In the data rows, the value 128 means zero.
Every row has a hidden score from 0 to 40. What is each row's score? 20 is about the middle. The score is a weighted sum of the row's numbers plus the product of two more (or one squared), each taken from its middle value.
[185 115 193 114 128 164 127 150 153  87 146 137 124 117  95 133  77 136 160 155  97 113 102  83] >> 17
[158 185 136  75 177 115 137 160 186 128 195  63 153 123 166  79 139 132  62 151  75 151 170 106] >> 21
[199 163 141  48 167 117 134 213 204  71 190  64 165 149  92  88 126 132 122 229  31 136 172  34] >> 18
[169 138 155  43 194 173 152 199 171  94 172  99 131 130  94  77 140 175 112 170  71 118 164 108] >> 24
[ 94 129 117 178 131 111 144 102 136 163 114 125 108 135 176 128 151 103  94  95 151 149 120 144] >> 20
[124 148 122 126 161 103 187 116 133 142 143 101 182 114 144 105 196 136  98  62 133 146 167 173] >> 30
[104 120  97 119 128  64  90 108  94  95 153 131 140 152 123 172 162 113 145 135 119 164 110 133] >> 14
[145 129 153 144 141 190 137 104 145 189  66 162  71  81 112 159  99  84 114 128 127  97  83  82] >> 10
[160 157 109  65 168 121 115 192 165 110 199  71 168 153  92  77 129 177 112 135  85 153 200  76] >> 21
[130 138 100 109 176 117 164 114 145 153 116 137 118  93 160 118 132 122 120  95 130 103 133 146] >> 17
[117 183 114 124 167  83 156 103 138 165 103 148 172  78 138 110 167 167 144  97 161 143 133 141] >> 28
[ 91 127 126 161 112 175 138 100  96 190  86 178 129  58 101 178  99 170 136  90 177 109  79 127] >> 18
[ 78 123 123 135 117 150 156 128 115 186 105 135 109 146 155 122 123 158 131  94 192 125 156 150] >> 23
[129 149 130 133 166 132 139 117 151 168 119 129 180  92 124 115 175 115 144 102 157 145 138 151] >> 18
[152 167 156  95 217 144 150 191 170 135 145  63 133 179 197  69 188 154 110 139 106 171 209  99] >> 14
[ 93 154 143 120 160  85 150  75 125 113 108 127 194 122 139 124 177 114 130  87 130 140 140 178] >> 20
[188 143 170  85 118 210 142 189 179 122 123 129  60 151 129 128  83 107 112 194  58 109 175  65] >> 8
[138 156 139 100 157 127 174 133 166 156 138 118 202  97 139  81 118 114 111 122 151 153 145 180] >> 28
[159 110 181  87 134 122 115 178 147 124 158 101 153 126 127 113  95 168 114 174  92 162 134 106] >> 34
[160 148 135 113 158 117 126 164 147 120 145  92 149 149 129 114 138 113 113 143 100 148 147 107] >> 19
[106 118 152 146 124 138 123 122 122 154 127 148 136 142 118 161 129 173 150 111 145 121 118 139] >> 16
[ 86  50 113 157  76 109  98  99  86 134 116 172  77 124 122 130 120 100 131 165 125 109  86 131] >> 13
[138 137 163 110 133 156 156 168 151 155 161 103 116 144 187  80 145 186 132 119 155 169 164 139] >> 22
[158 107 140  99 122 174 154 134 164 136  96 151  85 115  91 135 104 124 126 160 131  84 117  98] >> 15
[112 126  82 142 147 112 126  94 146 155 124 152 135 100 110 121 125 153 118  76 140 105 132 142] >> 20
[134 113 115 121 143 139 115 157 154 111 141 102 131 161 140 117 154 150 118 126 135 144 192 144] >> 16
[106  81 109 117 141  91  87 112 103  29 130 159 157 149  53 148 114 126 158 143 140 127  93 135] >> 16
[113 159 126 146 138  77 131 140 133 126 176  97 113 159 179 106 160  61  73 129 121 138 178 111] >> 39
[120 148 162 121 153 150 152 110 124 161 111 134 137 111 141 114 119 123 119 134 125 129 114 154] >> 17
[139 139 162 124 115 154 122 173 157 157 159  98 144 164 145  96 144 150 102 139 127 171 203  93] >> 27
[160 153 136  87 161 172 126 136 168 120 146 112 120 137 111  85  89 134 115 150 111 128 146 117] >> 18
[114  71  91 120 135  52 102 124  93  58 163 115 178 136  99 127 185 104 125 152 104 140 125 129] >> 33
[130  68 122 108  70 126  81 154 108 109 152 112  67 182 127 159 117 101 125 159 118 101 130  97] >> 22
[133 160 164 134  94 161 132 143 128 182 135 117  61 165 174 132 133 149 138 128 137 160 149 122] >> 19
[144 138 113 118 166  99 158 170 163 133 173  70 142 124 202  90 157  96  72 138  95 170 136 102] >> 30
[ 71  91  97 159 100 158 124  91  78 164  86 188  92 139 108 168  65 171 191 113 185  80  76 166] >> 15
[205 144 164 116 105 202 125 197 182 128 163 112  94 130 141  76 101 143  84 177  69 134 127  53] >> 19
[ 77 115 119 176 136 135 132 105 108 182  66 132  94 111 164 139 155 160 161  99 200 136 120 182] >> 18
[161 177 132 110 170 112 115 165 143  80 182  69 175 146 130  92 213  85  83 131  62 192 162 115] >> 15
[124 115 147  95 123  75 123 144 122  92 178  77 170 144 165 105 134  62 132 154  88 148 134 127] >> 39
[104 125 113 161 117 159  92 107  76 158 119 178 150 119 115 180 110 171 167  97 193 126 112 146] >> 19
[107 146 116 133 142 141 157  99 131 137  96 145 158  98 118 147 131 116 137  86 164 137 122 152] >> 19
[ 94 189 113 159 166 148 163  93 129 147 127 127 168  68 142 136 156 124 134 103 164 156 150 166] >> 22
[175 148 148  99 100 145 112 187 162 125 136 113 104 111 141  92 103 129 140 155  79 125 116  66] >> 21
[143  82 164  96  97  66  61 177 115 109 167  85  99 206 141 119 156  57 125 189  58 115 167 110] >> 28
[108 162 144 107 108 132 171 154 134 157 136  90 132 157 189  83 158 187 113  98 166 184 180 170] >> 27
[211 158 215  86 115 226 110 213 180 113 167  87  79 124  85 110 109 153 103 207  45 152 142  64] >> 9
[ 89 126 122 152 120 142 162  73 124 206 105 174 141 114 131 172 116 143 125  67 174  91 135 163] >> 19
[ 34  79  77 219  50  71  98  15  29 145  46 214 130 111  96 247 148  81 199  49 213  80  16 180] >> 20
[155 131  78  90 157 179 139 141 157 124 111 139 143 128 116 103  95 157 123 128 113 109 119 136] >> 19
[184 216 140  55 205  94 142 189 211  83 230  27 201 116 160  33 194 137  60 140  71 210 236 126] >> 25
[131 131 112 143 103 191  92  96 108 118  75 190  61 105 102 184  40 149 168 127 141  92  51 111] >> 15
[112 102 118 112 135 155 175  99 123 143  91 173  78  92 110 123  82 183 152 119 156  72 115 143] >> 15
[191 178 140  58 157 150 135 191 183 107 153  76 122 145 118  63  99 163 139 156  74 130 184 102] >> 18
[161 147 163 103  91 176 115 141 150 151 143 130 119 109  76 149  77 142 128 180 104 125  79 122] >> 18
[100  95  82 130 106 173 167 110 119 147  83 180 163 105  64 149  65 173 138 124 178  52  88 141] >> 30
[ 93 140 167 175  84 178 176  87  88 235  58 196 148  63  95 170  64 173 191  42 181  76  82 172] >> 24
[163 166 143 107 150 112 158 169 170 123 171  74 143 162 171 103 179 103  64 165  70 165 210  93] >> 15
[129 126 158 133 111 211 162 104 158 193 116 143 103 133 144 137  97 205 164 119 161 112 121 124] >> 19
[103 117 121 173 148 117 139  98 110 198 114 123 150 107 177 126 117  89 117  77 142 126 138 145] >> 22
[ 98 113 124 147  82  87 148 104 104 153 151 134 127 124 132 154 132 104 140  94 145 130 146 151] >> 22
[151 145 146 145 129 136 110 174 148 178 151  78 109 144 181  94 179 117  99 158 133 179 139 102] >> 18
[ 97 142 118 173 133 101 177 112 109 166 102 132 137 160 172 131 151 115 108 107 149 132  91 143] >> 22
[255 228 166  35 181 148 134 242 241  61 203  15  81 115 177  37 125 112  46 237  18 157 202  47] >> 23
[ 31  80  59 211  70  64 136  41  37 132  47 211 129 102  85 209 152  93 171  39 198 110  53 164] >> 19
[113 138 147 144 134 103 132 125 139 176 145 104 143 154 185 102 165  93  84 127 139 144 172 127] >> 26
[ 95  57 106 163  65 103  58 110  66 130 118 168  72 183 103 152 103 108 171 151 152 117 123 127] >> 16
[ 95 106 106 150 111 113 133 118 115 170 105 142 124 121 167 164 130 126 143 105 162 109 136 134] >> 21
[141 132 125 164 120 187 142 103 141 138  69 163  59 107 136 168  49  94 133 121 112  59  86 129] >> 10
[106  50 107 135  84 125  65 135  82 158 106 167  73 151  97 175  88 137 192 131 135 122 113 130] >> 16
[144 159 148 150 138 192 158 119 129 157  98 145  76  90  75 138  78  83 113 156  98  86 101 119] >> 8
[192 125 169 119 135 177 123 154 170 117 114 121  59 128 140 122  49 139 104 186  77 120  96  88] >> 9
[151 131 121  83 133  79  69 183 142   6 200  71 182 134 105 118 185 139 132 187  40 202 146  88] >> 21
[111 139 151 145 136 139 161 124 119 197 111 126  85 124 183 108 131 137 140 101 171 157 153 141] >> 20
[102  43 129 164  65 106  91 120  77 147 122 145 113 140 104 176  44 103 142 135 147 122 117  99] >> 24
[209 180 126  49 168 118 124 197 192  98 195  72 134 145 149  52 125 210 116 209  74 131 198  74] >> 26
[ 99 155 113 144 130  96 125  96  94 150 125 141 179 108 146 155 149 110 126  66 169 130 103 162] >> 24
[182 157 155  73 141  45  58 191 146  16 231  40 234 146 128  89 187 128  95 179  59 238 183  87] >> 25
[106 113 131 206  60 199 131  92  88 209  32 216  59  92  94 201  45 143 176  78 178  52  39 132] >> 14
[ 99 126 120 153 114 131 177 116 113 158 103 117 140 165 147 115 143 157 118 103 166 152 185 134] >> 21
[153 133 113 101 105 181 103 138 125 103  97 159 100 131  84 130  52 134 135 149 115 104  86 105] >> 14
[181 158 180  66 151 176 110 171 185 148 142 104 171 124 115  93 163 196 123 161 103 176 141 136] >> 18
[193 219 156  34 208  99 138 197 210 112 223  28 212 133 189  35 199 117  73 179  75 207 209 110] >> 24
[158 113 180 130 120 169 136 127 156 124 113 153 110 111  93 139  72 102 122 157 119 123  94 118] >> 14
[110 124 140 131 169 149 151 109 155 153  92 128 160  80 140 136 151 144 142  87 148  96 104 141] >> 26
[168 110  99  68 140 159 140 167 169 113 133 117 128 146 113  95 109 150 153 157 114 102 126 119] >> 25
[186 179 142  76 157 172 174 161 170 139 121 133 112 100 110 101  84 146 114 168  96 145 151 109] >> 10
[ 68  69 103 163 115 152 133  88  92 173  91 153 119 107 151 153 120 140 156  77 227 105 145 155] >> 25
[121 134 147 158 126 176  96 143 121 135 129 110  86 140 196 130 163 194 123 126 163 143 150 105] >> 30
[150  66 150 152 100 196 151 117 137 158 100 168  87 119 103 155  77 109 129 136 135  92  82  78] >> 13
[135 153 137 135 107 204 154 131 160 159 116 149 132 122  97 138 126 138 125 104 164  86 144 143] >> 26
[ 60  98  96 189 108 124 146  82  84 210 106 168 117 114 180 159 104 123 112 109 191 130  95 168] >> 19
[231 211 167  29 212 178 152 234 236  61 234  46 118 146 100  16  97 134  76 243   0 139 203  73] >> 12
[179 150 143 128 150 176 112 165 151 130 138 121  76 109 104 123  67  94 107 174  79 118 137  84] >> 10
[212 220 174  30 146 202 113 218 230 101 193  70 179 130 103  56 132 186  91 194  41 161 190 111] >> 16
[ 31 101 114 232  80 139 147  36  39 187  45 201 109 103 141 214 110 143 156  18 232  67  44 173] >> 24
[127  87 171 151 121 178 102 140 107 163  94 128  93 141 159 109 117 139 145 100 176 142 148 106] >> 22
[158 147 141  80 144  61 130 174 149  94 193  70 160 137 134 125 200 116 111 172  65 167 169 111] >> 29
[146 111 125  93 122 141  88 178 139  74 164 102 126 157  96  95 118 191 137 183 112 137 146 124] >> 18
[ 69 115 108 211  84  62  90  71  50 118 101 172 149 145 115 176 158 103 156  81 173 128  67 191] >> 19
[165 132 146 134 138 154 142 159 161 124 122 130  78 131 116 114  88 102 120 151  96 110 135 133] >> 11
[174 135 198 129 131 179 161 144 155 179 134 118  82  96 124  91  95  90 103 142 105  99 150  90] >> 20
[133 186 130 122 189 103 136 129 145 118 177  90 187 115 175  94 201 117 119 121 116 184 156 171] >> 16
[161 146 124 144 136 190 154 138 159 119 103 127  78 123 101 143  78 101 112 143  98  61 110  95] >> 13
[157 177 127 104 158  67 109 164 156  63 179  49 171 140 170  55 179 118  81 164  98 172 205 154] >> 25
[123 170 151  89 138 149 140 156 146 139 139  86 123 157 175  77 138 163 124 122 156 186 164 108] >> 30
[147 133 111 116 143 168 117 142 147 125 169  93 106 137 171  93 159 172 102 162 139 192 168 121] >> 16
[121 176 140 138 136  62 101 133 129 114 171 111 183 128 144 117 188 114 124 121 126 161 130 116] >> 36
[150 186 136  99 193  77 130 149 148  72 187  73 177 159 163  60 188 103  80 121 108 197 182 130] >> 27
[122 140 131 155 169 118 157  92 137 172 110 157 118  80 123 150 110 160 124  94 149 103 119 148] >> 16
[145 105 149 125  59 135 123 128 126 109 106 176  50 118  81 127  87 159 131 160 108 115 116 126] >> 15
[113  92  89 115  89 143  99 132 107 104  99 169  83 168  83 148 116 194 171 132 149 104 115 160] >> 12
[113 117 109 157 101 175 157  84 110 183  66 194  93  87  85 164  61 122 163 123 158  60  55 123] >> 14
[119 133 134 157 172 114 150  97 125 141  97 140 170  96 111 149 143 142  99  72 154 162 108 161] >> 20
[216 168 196  82 149 162 136 208 199  79 159  80  99 118 113  66  90 107  78 215  39 139 160  34] >> 21
[ 92 103 110 188 114 121  91  83  93 179 101 170 128  97 131 180 127 110 158  88 161 111  85 140] >> 15
[ 68 126 107 206  94 120 141  59  85 177  87 172 122 116 179 168 138  68 144  51 187 100 101 189] >> 24
[175 157 169  74 152 185 159 157 173  99 116 124 109 115 109  89 119 154  95 166 105 147 129 124] >> 13
[105 131 110 163 144 124 157  87  91 170 113 128 130 138 193 121 178  80 104 103 157 132 110 146] >> 17
[114 134 137 120 154  79 141 114 122  94 115 127 201 110 127 122 150 123 123 106 140 157 157 164] >> 24
[152 133 109  81 122  70 129 174 124 106 171 103  78 183 118 103 177 104 114 177  79 166 175  92] >> 11
[110  91  87 120 120  99  75 112 100  83  91 152 151 103  82 132 137 176 148 108 138 114 115 163] >> 23
[ 50  63  57 187  41  81  85  70  43 165  84 192  58 178  99 214 106  46 155 123 161  52  82 140] >> 14
[155 178 123  88 150 176 114 164 154 119 121 110 141 150 102  75 111 169 115 160 101 132 176 137] >> 13
[ 90  84 157 188 130 125 121 129 116 147 107 124 122 170 151 118 145 168 165 107 194 167 159 152] >> 23
[ 77 102 114 170 112 158 142  80 102 201  57 207 115  91  95 179  80 212 198  88 179  53  85 176] >> 14
[140  95 123 113 136  93 123 166 120 104 167  94  94 183 122 111 140  86 118 178 101 140 162  89] >> 16
[168 130 164 135 139 147 116 126 146 134  89 148  77 100 103 147  79  83 116 154 134 111 103  93] >> 21
[118 103 117 116 119 178 123 116 133 117  91 165  98  87 105 150 102 139 151 121 157  63 103 145] >> 18
[162 161 140  94 189  91 139 195 187 128 204  53 158 140 191  44 218 109  66 166  65 170 201 124] >> 20
[138 159 100 139 123 101 162 136 142 107 193  97 180 133 173 138 178  79  70 128 105 159 126 132] >> 23
[108 138 136 150 156 120 108 103 105 117 144 131 161 107 127 117 163 112 134  86 164 145 138 176] >> 22
[111 160 144 131 171 122 149 110 129 147 126 121 146 109 137 133 146 149 126 113 150 110 135 173] >> 19
[100 107  69 133 111 129  92 109  66 136  67 182  80 116  73 145 102 159 193 142 160  95  84 104] >> 12
[107 150 106 161 145 103 161  98 104 150 106 128 130 104 145 106 188 104 113  76 165 177 132 186] >> 16
[173 191 153  74 187  87 133 169 195 105 188  78 170 103 156  78 134 157  72 177  73 164 183 135] >> 19
[157 118 102 106 126 187  97 148 134 106 127 148  97 111  83 138 116 122 155 179 136 111 119 105] >> 12
[ 76 106 106 198  94 114 137  72  94 174  89 149 125 114 186 159 121  92 122  72 186 132  74 193] >> 25
[129 162 101 130 175  79 132 121 139 124 177  99 179 100 168 100 187 158 139  98 132 161 157 116] >> 29
[147 130 169 156  53 194 143 105 130 147  91 174 130  97  69 174  68 116 155 106 153  95  79 134] >> 22
[ 91  96 101 175  50  70 153 110  63 140 127 137  94 165 169 177 140  22 113 129 127  62 126 119] >> 26
[ 89  82  72 165  55 151  94 100  77 118  77 184  84 140  83 183  79 145 178  97 159 115  59 178] >> 19
[145 116 127  70 115 123 115 173 144 143 148  99 129 165 136  76 105 227 141 194 108 170 171  94] >> 19
[118  63 103 104  88 147 108 130  96  90 104 145 116 147  87 156 120 162 162 149 137 119 115 136] >> 31
[192 127 156  75 153 156 158 162 167 103 154 112  85 136  70 110  98 146  86 201  74 101 132 106] >> 16
[140 154 127  85 147 138 116 137 150 138 126 137 112 140 107  99 101 171 181 143 108  95 102 113] >> 16
[115  87 119 143 113  67  89 104  89  69 138 123 191 137  83 154 126 140 126 114 144 146  88 145] >> 32
[157 124 177  79 117 117  80 170 131 111 174  88 162 154 125  84 139 184 142 148  95 152 182 109] >> 22
[118 120 126 154 155  92 172 116 125 106 110 124 165 120 157 101 163 102 115 110 158 167 132 152] >> 22
[192 126 152  72 115 165 144 159 175  77 152 111 130  99 103 117  97 128 103 159  89 148  85  95] >> 25
[ 98  97 108 181  80 156 120  65  81 144  49 196  90 127  66 201  83 110 150 102 150  84  40 179] >> 16
[168 156 140  95 111 167 134 140 141 117 119 145  92 144  90 122  98 103 133 170  99 107 112  98] >> 14
[184 171 186  74 141 167 116 168 181 107 135 112  80 101  81 107 105  96 110 171  83 126 139  74] >> 22
[151  90 128  99 135 169 121 125 134  80  93 143 100 109 103 172  86 153 145 175 133  92 107 119] >> 17
[130  82  84  97 116 110  80 114 112  64 110 132 134 118  78 130 101 144 192 130 109 100  76 142] >> 33
[ 41 107 103 188  79  90 133  47  58 176  78 199 135 102 134 244 117  78 141  59 186  56  30 203] >> 34
[ 66  60 104 183  47  67  88  81  59 135 108 173  87 160 141 199 123  29 153 144 135  85 107 170] >> 16
[181 162 158  77 145 191 129 157 200 107 133 118 156 115  98  88  84 177 131 170 103 122 159  96] >> 25
[221 160 173  45 146 185  96 225 207  22 189  52 106 135  78  45 114 149 129 235  24 156 210  42] >> 19
[134 111 139 136 114 149 136 133 132 138 114 170 130 109  92 182  98 136 123 145 125  99  82 100] >> 16
[139 152 136 126 164  81 130 159 159 100 170  77 152 159 142 102 189  89  95 142 107 166 177 102] >> 23
[116  51 113 126 100 109  82 160  99  88 157 137  91 197 138 163  94 141 160 156 140 137 148 114] >> 15
[125 144 124 103 146  61 104 137 124  22 154 108 202 145 110 136 182 119 124 150  98 186 124 109] >> 20
[101 157 111 149 167  90 123  77 106 132 109 144 156 134 115 125 150 127 139  71 150 143 124 175] >> 16
[137 173 183 139 138  95 146 145 144 160 171  88 156 145 156 112 156  87 114 147  94 145 180 105] >> 24
[ 98 129 107 187 145 126 152  64  99 163  69 176 148  83 121 176 129 125 149  35 190 101  73 144] >> 20
[166 162 130  92 159 134 124 153 152 124 160  93 121 139 125 111 146 120 100 166  80 193 147 123] >> 11
[143 107 150 102 113 130 115 172 141 105 169  97 182 158 109 110 105 165 131 136 106 148 136 104] >> 32
[ 63 124 114 206 127 110 162  61  89 199  65 171  92  82 159 165 141  98 111  40 184 100 101 177] >> 18
[118  79 106 123  91 103 117 110  86  61 114 171 149 130  78 193 125 174 155 126 145  79  90 136] >> 24
[237 141 156  69 177 216 109 240 197 125 191  65  95 139 100  49 105 120  88 211  54 155 188  29] >> 10
[ 77 109  75 185 145 137 159  65 101 194  68 188 138  92 138 170 117 143 146  57 211  70  70 178] >> 20
[ 87 179  96 181 133 134 126  81 128 158  99 134 165  84 148 146 175 144 132  66 184 143 142 184] >> 29
[ 77 154 105 155 135 101 125  71  96 120  70 148 122  60 175 153 165  85 111  58 176 147 113 174] >> 22
[162 104 137  69 169 142 105 201 167  43 193  87 126 175  85  73 162 190 138 203  98 153 180  90] >> 14
[140 145 139 146 124  75 126 130 119 112 185  95 156 145 159 104 192  88  97 127 114 178 164 108] >> 28
[104 123 110 203 107 119 146 115 102 132  87 148 103 110 139 172 145  95 137 113 144 130  93 141] >> 15
[125 130 132  98  95  48 117 138 129  41 158 108 203 144 108 133 122  93 136 139 140 176  94 143] >> 34
[214 163 158  47 166 144 105 204 222  68 215  47 170 126 131  42 152 160  90 201  59 193 211  76] >> 23
[ 67 125  91 209 119 120 171  47  88 208  73 166 141 103 176 163 123 110 144  40 188  74  96 153] >> 24
